In the data rows, 128 means zero.
Some points, one per row:
117,123,198,89,157,144,97,81,80,103,162,181,141,168,165,139,182,88,136,166,146,139,161,110
102,131,96,87,114,152,86,168,101,138,138,121,114,114,51,151,133,137,143,82,181,87,146,97
92,149,123,68,124,131,86,162,68,121,127,93,187,111,107,141,134,125,98,117,134,116,118,130
92,102,123,85,146,102,69,156,108,153,103,130,136,63,165,141,119,125,79,92,130,102,101,124
177,113,127,202,168,123,164,138,186,107,142,139,88,134,147,95,169,112,167,135,152,126,171,102
81,111,119,116,112,165,144,181,146,112,104,137,116,167,109,190,182,167,169,80,110,133,112,91
157,84,81,94,78,142,192,155,96,126,110,126,132,168,115,89,92,104,136,103,100,181,188,89
96,165,118,120,140,64,134,101,98,120,130,142,132,138,160,103,136,74,78,144,131,151,176,152
120,93,138,124,129,111,145,148,117,106,128,113,160,154,86,152,142,144,155,115,147,136,124,127
165,136,155,133,187,132,95,143,141,153,148,165,175,87,123,138,133,184,131,146,124,83,151,130
142,144,132,106,115,63,120,67,125,171,128,183,102,134,138,112,123,95,119,179,158,127,141,176
119,186,103,203,120,162,152,120,129,187,152,167,125,147,158,113,171,126,118,103,182,145,174,129
145,110,151,117,89,134,120,179,180,167,88,119,83,115,167,160,160,107,124,126,163,125,138,128
104,126,118,70,125,103,81,139,66,128,129,96,152,98,108,106,104,104,114,102,94,134,134,141
102,121,146,109,142,75,93,118,92,71,125,165,101,59,163,102,99,182,78,109,133,117,105,107
155,103,113,104,46,132,162,133,147,87,81,80,93,156,127,61,88,92,108,128,88,156,71,131
150,97,179,126,98,71,156,117,115,86,99,109,174,165,115,80,58,108,88,111,81,159,107,154
174,58,102,205,112,93,150,95,180,84,64,62,95,148,91,120,112,86,93,149,157,176,104,100
146,113,107,136,170,98,118,133,156,141,155,149,120,146,90,89,99,133,97,119,95,136,170,145
98,161,85,155,161,110,107,116,129,168,157,177,121,100,104,84,100,135,160,136,153,121,145,103
100,164,153,69,130,116,104,139,49,101,170,98,120,53,157,119,184,117,110,169,174,101,107,104
81,123,154,121,148,113,84,111,80,119,118,127,134,98,144,141,186,161,115,169,160,114,131,63
83,109,92,94,166,112,125,162,77,140,173,143,98,105,74,134,82,108,132,125,89,119,140,131
113,80,106,170,118,129,123,139,197,100,150,96,191,147,94,177,106,171,163,109,114,123,138,179
104,102,177,105,127,165,145,101,126,133,153,113,87,166,95,143,164,142,90,82,205,115,79,129
176,126,110,187,190,164,139,166,183,153,129,154,152,122,177,155,172,166,133,163,173,181,169,155
98,120,108,96,86,153,56,169,120,146,106,156,89,82,84,152,135,126,136,169,141,99,138,121
109,114,96,87,156,181,132,96,122,158,159,159,84,129,102,125,87,88,120,102,109,111,166,89
165,128,163,166,146,81,165,102,160,107,120,115,126,134,158,102,69,76,120,163,123,155,141,168
108,67,138,144,118,88,107,110,88,136,72,108,91,129,99,110,74,95,89,101,73,159,63,97
180,191,122,167,129,175,137,138,187,199,141,146,154,123,142,114,153,126,129,159,157,129,168,138
23 more points follow, each with its number after it:
144,172,70,103,131,120,111,117,111,102,171,127,143,197,113,108,106,175,131,122,180,152,114,110 0
122,109,105,117,106,173,157,55,117,103,119,182,68,168,95,101,154,54,177,164,128,161,187,99 1
125,70,158,101,94,105,119,137,108,54,88,74,173,123,150,75,123,93,79,146,146,126,108,117 2
103,184,158,187,148,192,93,122,117,161,128,113,109,72,143,115,112,109,159,91,77,111,125,182 3
128,147,119,171,134,149,170,182,179,133,115,101,95,200,93,118,183,106,168,91,82,112,138,74 4
155,184,106,102,177,96,130,152,158,146,112,86,126,126,61,132,121,171,93,163,125,167,92,189 5
120,106,156,145,121,108,164,131,114,144,130,128,144,124,161,119,109,136,101,155,132,99,106,128 6
111,115,113,117,110,109,110,86,93,139,155,170,69,103,146,169,112,106,188,176,113,131,122,119 7
161,166,163,137,106,103,189,73,127,161,140,128,106,170,130,103,76,179,113,174,120,143,79,173 8
133,112,94,84,168,162,151,93,93,65,155,165,153,116,159,126,126,129,95,151,176,115,79,114 9
92,175,123,78,113,118,97,153,73,123,104,117,137,137,113,113,134,103,113,167,116,113,99,174 10
134,124,165,144,100,149,158,131,187,136,106,144,166,115,143,126,133,140,144,124,119,74,138,137 11
111,102,105,109,88,119,113,171,106,120,157,166,178,134,97,44,184,190,54,181,146,108,112,125 12
174,112,92,147,156,141,192,181,150,109,86,75,120,153,87,84,124,81,118,126,60,90,157,148 13
171,115,189,121,123,171,188,118,139,147,113,86,57,181,155,139,88,118,183,109,67,159,146,89 14
116,162,129,84,158,162,112,120,103,122,165,162,99,102,97,159,174,201,159,183,169,65,170,80 15
127,90,118,123,58,131,113,153,125,139,68,90,182,176,154,128,165,143,142,167,123,148,112,116 16
146,158,97,123,102,121,130,158,165,126,90,141,96,113,105,113,161,135,97,115,121,115,128,90 17
100,150,116,125,186,130,158,146,103,166,181,181,187,139,94,150,136,177,128,179,150,101,138,169 18
113,128,97,158,116,122,173,102,181,125,165,148,97,179,98,112,87,106,178,92,71,115,142,99 19
133,110,113,169,70,140,99,150,128,138,83,115,120,94,169,141,150,100,146,169,152,95,120,170 20
167,138,155,158,59,173,133,129,165,119,81,126,152,100,103,126,151,123,125,154,162,87,113,167 21
149,159,159,93,162,142,124,192,179,172,106,132,128,88,146,131,164,134,141,131,168,106,140,101 22
Which of these numbered points is nearest to each point below, looking only along the 6 directions in which the first points spread most? Its number follows each.
149,155,153,163,130,101,116,157,116,159,121,99,137,111,138,152,99,137,126,157,130,122,161,105 > 3
114,169,166,100,185,161,70,83,60,123,150,149,86,94,168,104,176,130,132,87,116,162,127,119 > 9
159,178,119,164,112,189,118,128,175,125,165,137,147,132,149,101,146,121,126,151,145,126,183,135 > 11
140,168,158,128,146,93,89,182,176,180,168,182,161,121,82,148,78,163,116,155,135,96,100,162 > 3
106,98,152,123,159,107,139,118,139,73,165,170,135,118,147,64,137,77,75,139,177,141,89,144 > 6
99,109,144,133,194,180,146,129,93,72,167,156,129,145,126,123,188,81,166,109,125,114,158,125 > 0
101,172,165,109,115,107,131,121,98,184,102,132,139,160,181,172,120,141,102,65,110,135,104,156 > 9
115,107,160,127,82,127,123,107,107,109,85,112,179,175,167,74,133,89,119,117,119,162,107,147 > 2
97,166,180,92,170,123,81,135,122,161,183,190,161,50,109,151,151,190,170,94,181,69,187,169 > 18
92,174,117,127,191,168,165,129,117,116,112,113,124,158,118,110,119,77,143,72,91,155,136,120 > 0
161,107,172,185,175,112,181,108,180,102,160,155,163,184,173,165,118,61,103,178,141,181,91,184 > 8
166,72,116,157,106,82,193,107,153,74,103,69,127,165,80,99,94,117,119,188,117,171,101,79 > 13
